Families of rows that turns and mirrors carry onto each other, the same ones carrying the whole set onto itself: the rest of each named row's family, in list order
4 families of 8 rows
viv: [  3 -20   4  -5   4  -2   0  16   3 -26 -27]
nad: [ -8  -5  -4 -14 -12 -25   5  31   5   1  30]
Vitu: [ -6  -3  -1  -7 -23 -16  -2  35  -6  -2  26]
Kada: [  0  -2 -21  -2   0 -29  16  11   3   5  25]
Tup: [  6 -17 -13   7  17  -5  12  11  -7 -34 -17]
diso: [ -3 -15   5   4   0   3   4  29   1 -37 -20]
lan: [ -6 -17   8  -6  -5   1  -6  24  -4 -36 -18]
luto: [  1 -30  -1  -8   5   1   2   9  -4 -25 -21]
pata: [ -1  -1 -11  -6 -16 -20  -1  40  -3 -12  32]
favav: [-11   0 -13  -2 -12 -22  12  28  -1  -8  37]
vut: [  3 -15  -7   4   9  -3   4   4  -4 -31 -24]
bar: [ -4 -10  -6  12   3   3   9  17  -6 -42 -17]
dob: [ -5   1  -1   6   3  -3  12  20   1 -49 -10]
gelen: [ -7 -12  12 -11  -8   2   2  22   6 -37 -15]
gid: [  6 -14 -25  -8  -7 -22   6  11  -9   4  26]
fope: [ -6  -2  -6  11   9  -7  15   4  -3 -35 -18]
raf: [ -9 -16  14  -6  -1   0   9  21   8 -25 -21]
Zura: [  3 -13 -10 -19 -16 -22  -6  25  -3   3  22]
sas: [ -6 -14  -8 -14 -13 -20  10  17   8  11  23]
Lofe: [  0 -16   2  -4  12  -8  12   4   4 -20 -26]
Guniz: [  3 -10 -11   2  15  -5  19   3   0 -34 -16]
meba: [  2 -24   2 -14   3   0  10   5   6 -23 -20]
Vunol: [ -2   9 -17   9  -9 -24   8  29 -12 -12  29]
fizor: [  7  -4 -23   1   0 -26  14  14 -11   6  22]
puv: [  4 -16  -8 -14 -13 -20   3  20  -4  15  19]
lizi: [-15  -3   7   8  -3   1  12  21   0 -40 -15]
Sufu: [ -6  -2 -21  -1  -6 -26  12  11  -5  -2  33]
Bemu: [-13   0  -3  -7 -23 -19   4  28   4  -3  28]
vekuz: [ -2  -6  -3  10   8  -3   3  26  -5 -46 -13]
Gebu: [  2  -2 -25   4  -5 -20  12  26  -8 -11  34]
sosel: [ -9  11 -16   5 -12 -27   9  22   0 -11  30]
rin: [ -3  -7 -13 -15  -8 -29   4  13   0   7  25]

Same family as meba: Vitu, dob, gelen, Guniz, Vunol, fizor, puv
Same family as viv: nad, diso, favav, vut, bar, Sufu, rin
Same family as fope: pata, gid, raf, Zura, Lofe, lizi, Gebu

Families of rows that turns and mirrors carry onto each other, the same ones carrying the whole set onto itself: the rest of each named row's family, in list order
5 families of 4 rows
kegup: [ -8  24 -22  10   3 -11 -17   9   7   2  -6  -5  17  18   4 -36 -20]
lar: [-20 -11 -11  -7   0   0  30  12  17   7  -4  -5  -6   7 -20  -8 -12]
gomiv: [-14  -5   2   1 -22 -10 -17  10 -23  22  16 -10 -13  -6  -2 -11  -4]
teb: [-15 -15  -9   5   5  -9  32  18  11   1  -8 -18   6  17 -15 -17 -15]
vitud: [ 20  16   6  -1   6 -10 -15 -10  12  19 -10 -21  -4  18 -20  15  -9]
sepid: [ -8 -21  -2   5 -25 -14 -14  15 -17  16   7 -19  -8  -9 -13   5 -12]
sezis: [-30 -13  -2   1  -6   3  26  17  10   6  -5 -17   8  11 -16 -21 -18]
semem: [-21  -7  -4   8   8   9  27   7  18   2  -5 -12  -9   3 -15 -10  -5]
Buruz: [ 18  15  12 -10   6  -7  -4  -8   6  17  -8 -14 -17  16 -16  12  -1]
nudi: [-10  -3 -14  -6  10  10  28  13  19   6  -6   3   0  10 -13  -4  -6]
Lofi: [-14  -4  -9   6  -6 -15 -15  20 -25  15  10  -2 -26  -9   1 -12  -8]
bem: [ -1  28 -19  11   4 -15 -17  10  -4   4  -5 -10  11  22   9 -30  -8]
Dunal: [ 18  12  17  12  10  -4 -14   1  11  16  -7 -23  -2  17 -20  15  -1]
Pipo: [ -8  22  -4   9  -1 -13 -13   1  14 -13  -9 -14  24  16  -7 -35 -21]
Natin: [-16  -6  -7   3 -15 -21 -18  13 -22  26   8 -15 -22  -4  -4  -6 -15]
Dek: [  2  26 -12  12  -8  -6 -15  10   9  -2   0  -6  19  10   9 -35 -12]
kan: [ -3  25   0 -10   3 -14 -20   8   7  -4  -7 -11  23  18  -1 -33 -21]
biv: [ 19  15  12   7  -2  -5 -29  -5   6  14  -8 -27   1   7 -13  12 -24]
vani: [ 15   3   9   7  13  -9 -22 -13   0  10  -9 -18  -5   6 -18  16 -20]
ger: [-12 -13 -13  -3 -24 -10 -11  18 -17  16   3 -20 -10  -8   4   3 -16]

Same family as semem: gomiv, Dunal, Dek
Same family as sezis: sepid, Pipo, biv
Same family as teb: kan, vani, ger
Same family as Lofi: Buruz, nudi, bem

